The rows of D fall into several groups, which share some directions, and each row is roughly a mix of its group's hidden directions.
D, 136 rows:
[[  6  -5 -31 -12  -2   5  -8 -14 -36  57]
 [  3  17   9  16 -18  44  20   4 -52   6]
 [-18 -50  13 -20 -14  34 -12  23  21  14]
 [-22 -36  18  -3 -12  33  14  34   3  37]
 [  7  34 -16  12  45 -32  27 -24  -4 -10]
 [ -4  33  43 -13  -1 -19  19  40  21 -11]
 [ 14  39  38   5 -16 -13  34  26  26   3]
 [-46   1   6 -14   1  21  34  31 -25 -23]
 [-12 -28   8 -14  41 -20  -3  -8 -19  48]
 [ 41   0 -10  21  13 -26 -36 -29  21  19]
 [-11   3 -23 -21  23 -43 -48  11  -4   3]
 [ 14 -20   4  -7 -53  30   0  28   6 -29]
 [ 22   5 -25 -53   1  41   7  16  -5  -7]
 [ -2   6 -33 -10  -6  19 -22 -37 -42  28]
 [  2  27  18  11  10 -23  39  12  36 -35]
 [-17  25   3  25  -6  19  23  11 -49 -33]
 [ 11  46 -25   0  16 -35  -7 -22  -1 -34]
 [-15  32 -12 -19 -28  43 -13 -25 -21 -18]
 [-19  15  16 -23  16  -8   8  35  24 -50]
 [-37   6   9   8  49 -25   5 -26 -23  13]
 [  0 -22 -17 -10 -18  33 -38 -10 -31  34]
 [-18 -48  16 -23   2  34  -5  27  15  22]
 [ 39  -9   5  -4  -5 -22 -42 -29  22  29]
 [ -5 -32   5  -3  32 -34  35  36  16  -2]
 [ -8   8  35 -22   4 -25  32  43  16 -21]
 [  8 -15   1 -38  -1  -9 -14 -14  58  21]
 [ 12  16 -23  24  -5  20  21  12  25 -53]
 [-47 -29  10  14   7  -9  -7 -33 -36   7]
 [ -4  22  19 -17 -49  37 -18 -15 -24  -3]
 [-10   9   0  44 -23  38  36   0 -24  10]
 [ 41  27 -29 -31  10  15  13 -10 -15 -32]
 [ -7  18 -21   4  16 -44 -29 -17  24 -37]
 [-24   0   7  20 -27  40  49  -3  14   4]
 [  5  15  -3 -14  22 -44 -50 -19  16  -8]
 [-52   5  -1 -16  -3  22  39  23   1 -23]
 [-41  26 -33  37   3   6  23  12 -11 -18]
 [-14  -8  -5 -24  27 -46 -47   2  10   6]
 [-16   1  -3  14  11 -42 -35  -4  42 -26]
 [  2  11 -23 -11  31 -42 -30  -8  34 -20]
 [-25   4 -18   5  -5 -42 -35   8  43   6]
 [-14  23 -19  -9 -22  49 -24 -29 -14 -19]
 [-24  18 -19  16  25 -48  -6 -30 -25  -2]
 [-37 -31  11  18 -35  23 -19  14 -29  -5]
 [ 51  -5  -1  -2 -45  11  -9  24  16 -19]
 [ 48 -32 -10   1   4   3 -10  12 -18  45]
 [-41  31  14   1  36 -18 -21 -25   0  23]
 [  2  19  -2 -15  -6  15  -8 -37 -19 -58]
 [  3  -8 -38  10  -5  30 -34 -40 -21  17]
 [ 15  37 -25 -11 -42   1  -3 -11 -23  35]
 [ 25   3  25  -9 -10 -31 -54 -26  -3   7]
 [ 17  16 -17  12 -29  27  10  18  31 -46]
 [  6  35 -26  -5  15 -31 -15 -24   6 -46]
 [-28   3  13  13 -23 -28 -50 -24  22  -9]
 [-30  20   0  17   8 -42 -30 -37 -11 -12]
 [-26  -3  -5  -4  10 -30 -39  14  50  -7]
 [ 17 -24 -22   6   3  18  41  23  10 -45]
 [  9  15   3  13 -57  23 -16  14   8 -35]
 [-28  24 -15  14  22 -47 -14 -31 -21  -4]
 [  3  26  41   0 -12 -10  32  32  30 -23]
 [ -8  34 -36  11 -12 -51 -19 -10   8  12]
 [ 17 -31  28 -41   9 -28 -29  -5  24   6]
 [-37  29  14   9  29 -24 -26 -24 -11  26]
 [ 31  -8  -2 -13 -52  26  -1  29  16 -19]
 [ 35   4   3 -19   1  43  28  -9 -28 -30]
 [-25  -7  36  50  -4 -32 -12 -18   2   5]
 [  7 -52   4 -30 -25  23   5  27  -4  21]
 [ 39   3 -21   6 -35  24   8  24  28 -29]
 [ 48  33  -4 -10 -15  -8  11  14  26 -35]
 [-13  27 -14 -12 -22  43 -22 -34 -21 -20]
 [ 19 -24   6  -2 -51  30 -23  30  13  -4]
 [-14  -7  50  24 -10  10  -1 -21 -32  31]
 [-26  26  22  25 -23  12  19  -1 -32 -39]
 [-14 -29  12  15  47 -24  -1  20  35 -16]
 [-26 -25  13   6 -34  26 -39  28  -3  18]
 [ 48  -9   8   0  -3 -22 -34 -29  26  20]
 [-41 -24   0  -8  48  -4  13 -14 -14  29]
 [ -5  27  22 -18 -48  30 -11 -19 -27  -2]
 [ 11 -57 -22   4  27 -23  -7  16   2  25]
 [-10  34  20   5   7 -17  54   6  17 -27]
 [ 22  -8 -10 -18  37 -42 -42   7 -11  -6]
 [ 36  39  11  14 -13 -15 -13   0  20 -44]
 [ 56  -5   2  -4 -42   6 -12  23  16 -11]
 [ -9  11   2 -12 -11  25   4 -28 -19 -61]
 [ 20 -47  34 -23 -14  21  16  13  -9  26]
 [ 48   3  -6  13  -2 -18 -36 -32  19  21]
 [ -7 -27   8  -2  31 -41  42  26  10  -2]
 [ 36  41  11  10 -22 -10 -18   5  19 -39]
 [ 13  26  -8  -7   3  -4  -8 -37 -14 -58]
 [-65   5   1  17  14   7  -8 -22 -23  14]
 [ 10 -27   7  -5 -50  34 -11  30  12 -19]
 [  6  49  29  -3 -29   8  16   7  24 -32]
 [-13 -22  22  26 -33 -12 -28  11  39  25]
 [-51  31  13   5 -12  -3  10 -14  19 -38]
 [ 29   9   5   2 -55  19 -16  19  14 -29]
 [-14  -3  26 -23  14 -28  38  40  11 -22]
 [-11 -19  -2  -1  13  -2  13  39   6  60]
 [-14 -31   8 -30  -5  35  -6  37  21  28]
 [ -7  19 -23  -6 -22  51 -34 -24  -7 -14]
 [-43  24 -29  17  19 -24   3   2  22 -32]
 [ 21  52   8  10 -25 -12  -9 -17  10 -38]
 [-20 -40  16  -4  -9  27   9  34   9  41]
 [  6  31 -12   3  41 -32  32 -30  -6 -13]
 [  7 -33 -13  14  42 -36  13  23  28   0]
 [ 12  48  37  14 -13 -17  33   9  15  13]
 [-32  23 -10  20   6 -15  16  10  -5 -58]
 [ 29  47  -2  20 -29  -9  -6  -1   7 -40]
 [ 40   3  -5  10 -47  11   3  19   7 -40]
 [ 25 -30   4 -12 -51  28  -7  27   8  -5]
 [-50  -1   5 -17  -3  21  38  28 -12 -20]
 [  6 -34 -35  23   4  15 -22 -42 -18  14]
 [ 11 -28  17 -32  13 -38 -40  -5  21  14]
 [ 38   5  -8 -20   3  31  18  -9  -8 -51]
 [ 22 -10   3  -9 -57  27 -17  30  14  -4]
 [-14 -42 -22 -10  -4  38 -36  -3  -5 -26]
 [-24   7 -19  -4  18 -39 -11  -2  47 -29]
 [  5   3 -23 -10  36 -47 -38   2  16 -13]
 [  3  -9 -25  28  50 -30  18   6  28   3]
 [-45  14   2  12  47 -20   7 -26 -18   4]
 [  2 -44 -42   8  25  -5 -19 -17 -17  26]
 [ -4 -23 -42 -12   3  20 -24 -21 -35  30]
 [ -6 -36  30  11 -30  29   4  24  13  34]
 [-10 -29  14  -4 -46  32 -27  30   4  -3]
 [  4  47  16  -9 -37  28 -11  -5 -17  29]
 [  2  29  16  11  16 -30  36  12  33 -34]
 [ 12   2 -12 -17  29 -45 -50   2 -10  -2]
 [ 35 -30  36 -13 -24  20  -5  -2 -19  34]
 [ -7 -26  22  16 -24   1 -13  30  36  41]
 [  4 -16  10 -34 -18   1  -9 -17  55  28]
 [  4  13  -8  -2  62 -29   7 -14  10  28]
 [ 13 -30  10  21  28 -38  18  27  18  28]
 [-39 -20  -5 -16  -1 -10 -36  23  42  13]
 [ -6  30  -2  -6 -27  31 -25 -37 -34  15]
 [-33 -10  28 -31 -29  10  10  -9  44   8]
 [ 14 -20  -3 -22  -3 -24 -24 -15  55  22]
 [ -2  22 -22  -5 -25  43 -29 -32  -9 -24]
 [ -1  10   2  22  40 -29   9 -13   7 -52]]

One row of each group comes first, with its name. Which group is each row after those in?
[ 24  53   3  -4   5 -22  13 -15  15 -39]
<4>
[-22 -29 -25 -32  11  19 -32   6  -8 -38]
<54>
[-21   6 -22 -14  33 -35  -9   1  41 -29]
<21>
[-28 -24  42  30 -16   4  -3  -3 -13  39]
<111>

[ 18   2   8 -20  10 -41 -57 -11  -5  -1]
<21>
[ 31 -16   9 -18 -21  43   9  34  30   1]
<111>
[ -8   3  -6  18  47 -47  -7  -1  22 -25]
<111>
[ 45  14 -27  30  28 -18 -26 -11 -17   2]
<21>
[ -4   8   5 -11 -15  16 -15 -34  -7 -62]
<111>
[-38 -12  35 -33 -35  19  18   4  14  -2]
<21>
[-14   2  14  18 -32 -24 -42  -7  42  -8]
<111>
[-12 -52 -36  -9  25   3 -25  -9 -21   2]
<54>
[ 18  -7  17  24 -41  28  31  -9 -32  18]
<111>
[ 37  50  -1  -4  11 -17  -3  -9  38 -15]
<4>
[ -7  36  33 -24   7 -28  22  34  15 -20]
<54>
[ 37  31  -9  22   5 -14  29 -25 -38  -6]
<111>
[ 23   4 -11 -28  48 -19  23 -10  20  29]
<4>
